These views show one set of named points, seen from different sides, and a view may be mirrored.
A view may leave some points out. In some views, one point has been moved. Which views, in the order they come, and which point in each? Write no view if no view has one.

Scene 1 (7 views)
view 1:
  delob [ 10   5  29 -39   3  33  20  -2  12   2  32  -7]
  Kip [  9  14  25 -26 -13  18  22 -20  11  16  34  18]
  Satir [  3   9  27 -31   0  18  17 -21   9  25  40  11]
  mula [  5  15  36 -30   4  22  22 -12  10  10  39   7]
  lupig [ 10  10  21 -25 -18  18  20 -22  16  23  32  20]
  sonod [ 11   9  31 -47   6  12  25 -17   1  15  47   9]
  Sus [ 15   6  28 -37   0   6  24 -17  13  19  37  23]
  nelu [  5  13  15 -23 -17  22   9 -22  15  30  45  14]
  pigot [ 11   3  13 -30 -14  20  15 -21  13  25  31  15]
  Fulur [  7  -8  22 -44  14   5  22 -28   0  28  25  16]
  ven [  3   4  41 -40   4  11  29 -21  10  24  34  13]
  zak [ -1   9  25 -21   5  31   8  -9  18  16  34   0]
  notok [ -7   6  41 -26  10   7  26 -33   8  34  27  22]
view 2:
  zak [ 24  36  42  53  11  65  12 -27   8  35 -37  27]
  Fulur [ 17   2  55  61   9  45  -8 -21  10  43 -16  11]
  Satir [ 14  22  44  55   7  60  12 -18   8  44 -22  16]
  mula [  9  11  39  62  16  53  17 -22  -4  33 -18  14]
  sonod [ 17   5  37  58  11  57  12  -5  11  38 -13  22]
  lupig [  2  23  50  53  18  62  23 -30   9  42 -21   6]
  nelu [  5  34  44  59   8  69  23 -29  14  51 -21  10]
  pigot [  8  22  48  62  17  61  17 -35  13  42 -21   9]
  Sus [  6   8  51  49  16  58  13 -18  14  39 -13  18]
  ven [ 10  10  48  49   8  50   8 -12  -3  37 -18  17]
view 3:
  lupig [-13  -9  29  14 -10   7   9  -5  25   7 -32 -40]
  delob [ 26 -11  41   4 -10  15  -2  11  10  11 -40 -43]
  Kip [ -5  -4  26  10  -6   8   7  -5  22   8 -32 -36]
  zak [  3 -17  33  -2 -18  16   4   4  -1  14 -34 -43]
  Satir [ -2 -11  32   2 -16   3   4  -8  16  18 -32 -32]
  pigot [-12  -9  38  12 -11   3  10  -1  23  14 -33 -45]
  Fulur [  2 -11  49  -3  -2 -15  -2 -23  24  24 -28 -41]
  Befiz [ -1 -13  34  -6 -24   8   4   3  10   5 -31 -46]
  ven [  9 -14  35   1 -11  -1  -6 -20  24  10 -31 -28]
  sonod [ 16  -4  36   5  -7   0  -1  -8  23  26 -36 -23]
  notok [ -6 -14  28 -10 -11  -6  -3 -32  18   8 -22 -30]
  nelu [-19 -11  28  11 -22   8  13   2  19  18 -33 -35]
  mula [ 14  -9  27   2  -9  12   0  -4  11  12 -34 -30]
view 4:
  lupig [-15 -30  -9  18  -9  -1 -26  37 -18 -48  16  55]
  Kip [-13 -34  -7  21  -3   0 -27  39 -14 -49   7  57]
  sonod [-19 -33   8  16   8  -5 -33  43   8 -43  -6  51]
  zak [-29 -32  -5  23  23  -2 -17  53 -19 -48  13  61]
  delob [-24 -34  -1  23  25  -9 -33  61  -3 -63   8  60]
  Sus [-13 -29   2  13  -2  -1 -22  35   1 -51   6  46]
  pigot [-24 -28  -8  20  -6  -3 -28  38 -11 -46  22  58]
  mula [-15 -36   0  20  17  -2 -24  48 -10 -51  -3  55]
  Befiz [-26 -34 -11  22  21  -8 -26  41 -21 -44  17  65]
  Satir [-22 -31  -1  17   9  -4 -24  38 -10 -38   7  55]
  Fulur [-21 -29   1  16  11  -9 -23  17  17 -43  15  53]
view 5:
  Sus [-27 -25 -17 -14 -14   6 -28   7  -1   7 -22  18]
  delob [-17 -23  -4 -27  -2 -12 -17   8 -25  14 -44  21]
  Kip [-18 -20 -10 -16  -9   8 -22   6 -14  13 -12  10]
  sonod [-19 -26 -23 -16 -11  -6 -12  -1  -1   6 -29  24]
  notok [-39 -42 -13 -21 -14  24  -9  -3  -6   5  -9  20]
  zak [-26 -22 -12 -31  -4   8 -16   1 -34  15 -35   8]
  Satir [-25 -27 -19 -20 -12   6 -15  -3 -16  10 -21  11]
  ven [-31 -37 -11 -19 -12   4 -16  -2  -5  10 -20  25]
  Fulur [-32 -44 -15 -14 -24   6 -14   8  -5 -13 -25  17]
view 6:
  Fulur [ 27   2  37   9 -41 -30  38 -12 -10 -26  22  33]
  Befiz [  5  -7  47  16 -23 -17  21   7  14 -12  22  34]
  lupig [  9  -3  45   3 -45  -6  26  15   6 -23  13  35]
  nelu [  5   5  43   4 -31   0  16  14   4 -26  14  37]
  Sus [ 17  -6  34   2 -51 -10  32  -5  -2 -21   9  41]
  mula [ 11 -16  37  15 -34 -10  25  -6   8  -8   3  40]
  pigot [ 11   4  42   6 -40  -6  28  10   5 -23  20  29]
  sonod [ 26  -5  33  17 -37  -7  30 -16  -1 -18   1  39]
  zak [ -2  -8  36  12 -22 -12  20  -1  12  -4  19  35]
  delob [ 13 -12  33  24 -32  -4  32 -12  21   3  15  29]
  notok [ 16 -14  47   4 -37 -37  25  -1  -9 -27  12  52]
  Kip [ 11  -8  43   8 -43  -7  27  11   4 -18   6  35]
  Satir [ 13  -4  40  10 -31 -12  22  -1   2 -21  12  41]
view 7:
  Satir [ 34  12 -54 -60 -23 -12 -73 -12  -5 -60  14   8]
  delob [ 29  22 -51 -65 -20 -27 -63 -20  -9 -31  15  -7]
  ven [ 36  13 -52 -64 -40  -8 -77 -15 -10 -50  12  16]
  notok [ 34  -4 -53 -58 -43   3 -83  -5  -6 -58  10  18]
  nelu [ 37  12 -57 -53  -4  -6 -69 -18  -5 -72  13   7]
  Befiz [ 31   7 -60 -59 -15  -5 -68  -9  -9 -49  12 -10]
  lupig [ 40  10 -47 -52 -10   0 -68 -21 -11 -59  11  15]
  Kip [ 35  12 -42 -58 -14  -4 -70 -20  -7 -56   9  13]
  pigot [ 44  12 -50 -50  -9  -8 -65 -14 -14 -59  16  11]
  Sus [ 38  13 -44 -55 -28 -15 -72 -20  -7 -54  15  26]
  mula [ 24  15 -47 -65 -25 -16 -73 -20  -1 -47   9   5]
  Fulur [ 48   7 -47 -55 -41 -17 -72   5 -15 -52  22  20]
  sonod [ 35  25 -44 -69 -33 -26 -74 -14  -5 -56  15  15]
  zak [ 24   5 -61 -55 -14 -17 -66 -15  -1 -47  14  -8]
Views with a point moved: view 2
  moved in view 2: mula

Scene 2 (6 views)
view 1:
  zel [-38 -25 -21]
  sude [-19  -9  -3]
  Tuva [-37 -28  -2]
  Tagu [-27  -7   4]
  bifov [-25  -7 -14]
  zegok [-22 -37 -23]
  luraz [-44 -50  -8]
  Bos [-19 -44 -10]
  gepon [ -2 -16 -10]
  gov [-23 -15   4]
view 2:
  Tuva [37  2  4]
  luraz [52 -6 22]
  gov [ 24  -2 -12]
  gepon [ 33 -18 -30]
  Bos [ 47 -22   1]
  sude [ 28  -1 -21]
  zel [54  6 -6]
  Tagu [ 22   6 -15]
view 3:
  zegok [  6 -22 -11]
  gepon [  9 -54  -8]
  sude [ -2 -52 -24]
  Bos [ 19 -24 -19]
  luraz [ 10  -6 -36]
  zel [-11 -23 -21]
  Tagu [ -5 -52 -35]
  bifov [-12 -45 -19]
  Tuva [  1 -29 -36]
view 4:
  sude [-13  -4 -13]
  zegok [ 8 10 10]
  Bos [-2  3 20]
  bifov [ -1   0 -18]
  luraz [ 16 -15  25]
  zel [16 -3 -3]
  Tagu [-11 -15 -15]
  Tuva [  4 -16   4]
view 5:
  zel [-32   9 -18]
  Tagu [-14  31 -32]
  gepon [  5   8 -33]
  zegok [-17  -2 -10]
  Bos [-20   1  -6]
  Tuva [-23  24 -12]
  sude [ -9  21 -33]
  gov [ -9  28 -26]
  luraz [-28  16  11]
view 6:
  bifov [-20  -3  27]
  luraz [ 12 -25  56]
  sude [-22 -15  23]
  Tuva [-10 -20  45]
  zel [-3 -2 43]
  Tagu [-29 -18  31]
Views with a point moved: view 5
  moved in view 5: Bos

Scene 3 (6 views)
view 1:
  dep [ 12  -1   1  26  10   3  12  -9   2   2   7   0  -5   0  -5 -13]
  nat [ 11 -11  -2  37  18  -3   6  -7   7 -18  12  -6   6   1   7 -12]
  finas [ 28   4  -9  12   6  24   9  -6   1   1  15   6  -3   4 -15 -18]
  Nit [ 16  -4 -11  30  18  14   8  -2   0 -18  15  -6   3   2   0 -21]
  guti [ 20   0  -9  22  12  18   9  -4   0  -8  14   0  -1   3  -8 -20]
  narem [ 26   3  -8  14   7  23  10  -5   1   0  15   5  -3   4 -14 -19]
  suvof [ 34   0  -5  10   3  21   5  -8   7   2  17  12   1   6 -15 -12]
  naved [ 29  -1  -3  15   5  15   7  -8   7   2  15   9   0   4 -12 -12]
  pusar [ 22  -4   5  20   4   2   8 -13   9   8   9   8  -2   2  -9  -6]
view 2:
  suvof [-59  39 -26  22   1  14 -54  13  16 -12 -42   3 -31  25  -3  14]
  pusar [-46  34 -29  25  -3  25 -47  -3   9 -18 -37   1 -32  32 -13  16]
  finas [-55  45 -20  20   4  21 -51  13  20 -11 -43   7 -25  23   1  18]
  Nit [-57  56 -19  19 -12  31 -33  -2  29   2 -31  -1 -22  31  -2  22]
  naved [-55  40 -26  22  -1  19 -50   7  15 -12 -40   2 -30  27  -6  16]
  nat [-53  50 -27  22 -20  34 -27 -14  23   1 -25  -7 -28  38 -12  22]
  susu [-47  47 -17  20   4  30 -45   7  20 -13 -41   9 -20  25   0  22]
  guti [-55  50 -19  20  -4  27 -41   5  25  -5 -37   3 -23  28  -1  20]
view 3:
  suvof [-18  -3   6   4 -12  12  13  11   0   6  -6  -6   4 -14  21   7]
  finas [-15  -2  13   4  -8   7  11  12   0   5 -11   1   5  -8  14   8]
  dep [ 1  2 11 19 -4  8  4  4 -4  0 -8  2  1  7 32 17]
  guti [ -4   1  16  13 -11  -2   6  11  -2   2 -17   1   4  -6  20  16]
  Nit [  4   3  19  20 -16 -10   1  12  -3   0 -22   1   4  -8  25  22]
  susu [ -8   0  16   8  -2   5   8   9  -1   3 -12   6   5   3  15  11]
  naved [-13  -2   7   9 -11  11  10  10  -1   4  -7  -5   3  -9  25  10]
  narem [-13  -2  13   5  -8   6  10  12   0   5 -12   1   5  -7  15   9]
view 4:
  naved [-44 -44  29 -29 -20  57 -51 -53 -48  14  21  42 -49 -28 -18  -4]
  suvof [-45 -42  28 -33 -24  59 -52 -50 -49  16  15  40 -53 -28 -17  -5]
  narem [-52 -46  28 -27 -28  59 -45 -50 -43  18  18  44 -47 -23 -17  -1]
  Nit [-61 -49  34 -16 -26  45 -44 -71 -45  20  30  46 -38 -22 -24  12]
  dep [-44 -48  32 -17 -13  52 -48 -57 -39  12  37  50 -35 -25 -18  -1]
  nat [-51 -47  37 -13 -12  38 -51 -79 -48  14  41  47 -33 -27 -27  10]
  guti [-56 -48  31 -21 -26  53 -44 -60 -43  19  24  45 -42 -23 -20   5]
  pusar [-36 -44  31 -25  -9  55 -55 -54 -45   9  32  46 -43 -30 -18  -8]
  susu [-52 -49  28 -21 -26  60 -42 -48 -36  17  24  49 -40 -20 -15  -1]
  finas [-51 -46  28 -28 -29  60 -46 -48 -43  18  17  44 -48 -24 -16  -2]
view 5:
  pusar [ 43  24   8   0 -10  20  26  12 -18  10 -37  15   8 -75  32 -13]
  naved [ 43  26   6   4   4  17  22  10  -8   5 -41  21  12 -71  32 -16]
  Nit [ 45  30  -3   5  -7  20  10  27   4  16 -48  40   5 -62  39  -8]
  narem [ 42  22   4   2  12  16  18  15  -7   3 -47  28  11 -66  31 -15]
  finas [ 42  21   5   2  14  15  19  14  -7   2 -47  27  12 -66  30 -16]
  nat [ 47  34  -2   5 -27  24  14  27   0  24 -41  34   2 -68  42  -5]
  dep [ 42  21   5  -2 -12  21  20  23 -17  15 -44  24   3 -68  33  -8]
  susu [ 40  16   4  -3   9  17  17  22 -14   7 -51  29   7 -63  30 -12]
  guti [ 43  25   1   3   3  18  15  21  -3  10 -48  33   8 -64  35 -12]
  suvof [ 43  26   6   5  11  16  23   6  -6   1 -41  21  15 -72  31 -19]
view 6:
  dep [ 15   1  -6 -13  10 -16 -14  -4  19  -3  -8  -3 -16 -27   5  -2]
  Nit [ 11  16   5   6  10 -10 -17 -10  16  -4 -10   2  -8 -24   3 -15]
  finas [  2  -1  -2  -1 -13 -12 -18   0  15  -8  -8 -12  -9 -15   4   0]
  guti [  7   8   2   1  -1 -11 -17  -5  16  -6  -9  -5  -9 -21   4  -7]
  nat [ 20  11  -4  -3  27 -11 -18 -16  16  -4 -12   8 -15 -24   5 -19]
  suvof [  3  -8  -9  -1 -12 -11 -22  -3  12 -11  -9 -12 -13  -6   6  -2]
  narem [  3   0  -1  -1 -11 -12 -17  -1  16  -7  -8 -11 -10 -16   4  -1]
  pusar [ 14 -10 -16 -15   6 -15 -19  -4  16  -7  -9  -7 -20 -16   7  -1]
  susu [  6   3   2  -6  -7 -14 -12   1  19  -4  -7 -10  -9 -26   3   2]
  naved [  7  -6  -9  -5  -5 -12 -21  -4  14  -9  -9  -9 -14 -11   6  -3]
Views with a point moved: no view
